One vector is turned by the same rotation once a step. Each row is the vector after some number of steps, and that number follows the row.
The counts run from 0 to 912.
[-13  -8   3  18  23  11  27  29  -8 -19   9 -14 -10  15  38   1  -4  -5
  -3  62 -13  22  -3 -26 -16 -10  -8  13  31  17 -17 -28   6   4  24]	799
[  6  -5  17   9  11   2  20  36   5 -33   0  15 -19  20  28 -11  -4 -14
   1  66 -35 -11 -13 -22  -2  13 -13  14   3  29 -22 -18   6  -6  13]	364
[ 15 -13  21   6   9  13  29  19  14 -15  31 -25 -26   6  18  12  13   6
 -26  51 -18 -32   9  -2 -44   7   9   2 -17 -17 -10 -19  -7 -31   6]	111
[ -6  -6   8   2   8  -5  43  29  -7 -20  17   4 -22  22  32  24  20  -8
  -4  49 -22   5  17 -31 -22   4  -7  19  -3   4 -18  14 -12 -34  -9]	496
[ 11  -8  -2  18  10   3  18  24   2 -34   0  17 -21  20  26  -2   1 -14
 -13  67 -28 -22  -1 -28  -6  18  -5  20   1  21 -28 -17 -10  -7   1]	734
[  4 -25  19   1  10  19  23  21  16 -29  31 -28 -19  14  19   6  -5  26
 -22  35 -33 -18   5 -11 -29  14   9  17 -10 -10  -6 -43   1  -9  12]	480
[-10 -18  16  13   8   1  28  30   7  -8  25  -2 -13   7  34  -8   3  -6
 -10  67 -30  27 -12 -25 -20 -13  -7   4  14   6   4 -13  12  11  29]	796
[ -3  -6   2   2  14   4  32  38 -20 -18  17 -15 -41  20  18  17   3  -7
  -7  59 -19  -9  -1 -15 -27   0  -2  21   3  19 -14  -4 -17 -30  -6]	725
[-15 -17  13  15  12   1  38  15  19 -27  21   6   7  18  41   7  11   1
 -13  49 -22  29  16 -40 -16  -4 -12  11  10 -12 -11 -18  14   1  21]	418
[ -2 -14  17   3   2  -3  36  24  25 -32  19  14 -11  27  33  12  12   4
 -12  37 -40  -9  23 -33 -14  19  -6  25 -14  -4 -16  -4  -6 -25  -3]	782
[-13  -2  19   3  17  36  30  25 -21 -34  20 -18 -16  11  28  26 -10  26
  -7  34 -29  -2   2 -12  -9   5  11  16  10   3 -16 -19   3   6  34]	98
[  7 -20   8  24   8   9  27   7  20 -18  24  -1  -9   9  30   4  22   7
 -38  58 -21 -24  19 -11 -37  11  10   6 -11 -22 -14 -10 -14 -11   5]	777
[ -7 -16  22  -4   5   1  43  22  10 -10  39 -20 -12  13  16  11   7   6
 -10  44 -21  25   1 -37 -36 -18 -14   5   1 -13   5 -16  18  -8  23]	568
[ 15  -5  25  15  24  22  27  30   1 -44 -10 -12   4  14  20  17  22   1
   3  49  -9  -9  -7 -32  -9  11 -12   7   8  13 -23 -32  27  -3   9]	373
[ 16   1  10   6  17   3  30  18  -4 -23  13 -28 -22  22  12   9 -11 -13
  -5  57  -4 -11 -10 -35 -25  -9 -16   3   2   8 -28 -48   9 -16  18]	808
[ -3  -2  16   5   8  -2  23  36   1 -28   7  11 -23  21  37  -2  -7 -14
   7  61 -37   7 -12 -22  -7   3 -12  16   7  29 -18  -8   1 -15  15]	506
[ 22  -3   0   8  11  14  28   9 -10 -37  14  -9 -14  23   5  17  -2  -1
 -21  49  -8 -21   4 -48 -14   2  -8  14 -11  -3 -27 -46  -1   1  21]	153
[ -5 -13  15  25  21   6  29  15  22 -33   3  10  10  19  48   5  15   3
 -18  48 -21 -10  26 -22 -13  19   2  11   5  -4 -24 -14  -2 -18   5]	410
[ -6  -4  37   7  19  40  31  34 -12 -24  18 -23  -9  -2  24  20   8  24
   0  44 -26  -3  -8  -3 -17   1  11   0   9  -1  -2  -7  15   2  34]	613
[ 23   7  10   0   3  14  38  16 -13 -36  12   0 -21  22   2  35  14  -3
  -9  42 -13 -26   6 -45 -14  11 -12  12 -21   3 -31 -16  -2 -19   5]	819
[-12 -18 -11   3  10   6  40  13 -10 -18  35 -13 -19  25  22  22   2   9
 -21  49 -14  14  21 -44 -28 -10  -7  24   4  -9 -15 -28 -11  -5   9]	200
[ 21 -13  10  21  23  17  27  18  -1 -24   6 -26  -4   7   9  11  12  -1
 -17  65   8  -8 -11 -29 -23  -7 -10  -5   8  -2 -18 -41  16   6  19]	664
[-13  -7   4  22  16   0  37  26  -1 -13  10  11  -1  13  41   8  19 -11
 -10  69 -18  20   9 -29 -18  -6  -4   7  17   3 -15   9  -6  -7  11]	646
[ 18  -6  22   4   8  29  40  22 -19 -24  26 -24 -18   2  -6  41  27  13
 -19  48 -11  -9  -6 -27 -28  -4   0  -4 -15 -13  -7 -12  13   0  20]	529
[  5 -22   9  -3   5  10  24  37 -10 -15  30 -25 -38  15   6   0  -9   4
 -14  61 -30   1 -19 -18 -29  -9  -3  15  -2  13   0 -28   2   2  17]	433
[ -5 -14  22  11   9   6  28  22  31 -41  12  16   1  27  45   1   6   4
 -12  43 -37  -3  20 -27 -10  21  -5  21  -1  -1 -18 -16   2 -19   7]	411
[-18 -19  19  10  21  15  34  46  -8 -25  10 -10 -10  18  30  15  11   9
   3  51 -23  22  -2 -24 -17   0  -6  20  24  18  -4  -7  14  -1   6]	279
[  3  16  32  16   9  21  34  20  -1 -15  16   6  -8  -3  37  12  14  -6
  -9  62 -28 -10  -2  -7 -22  -1   0 -16  -3  -4 -13  20   2 -13  35]	834
[ 24 -17   7  18   2   5  13  20   8 -22  14  16 -23   6  12  -9   9 -16
 -25  75 -31 -26 -18 -19 -19  12  -1   6 -11   8 -13 -11  -8   5  14]	73
[ -8   5  35   7   7  22  22  34   7 -32  19  13 -15  11  43   3  -6   9
  -5  49 -54 -13  -1  -4  -7  18   7   9  -3   8 -13   2  -3  -7  30]	175
[-12   2  28  18  18  31  20  31   1 -35   7   0  -1  11  50   5  -5  12
  -6  46 -34 -11   6  -2  -3  19   8   8  10   9 -18 -12   1  -3  29]	839
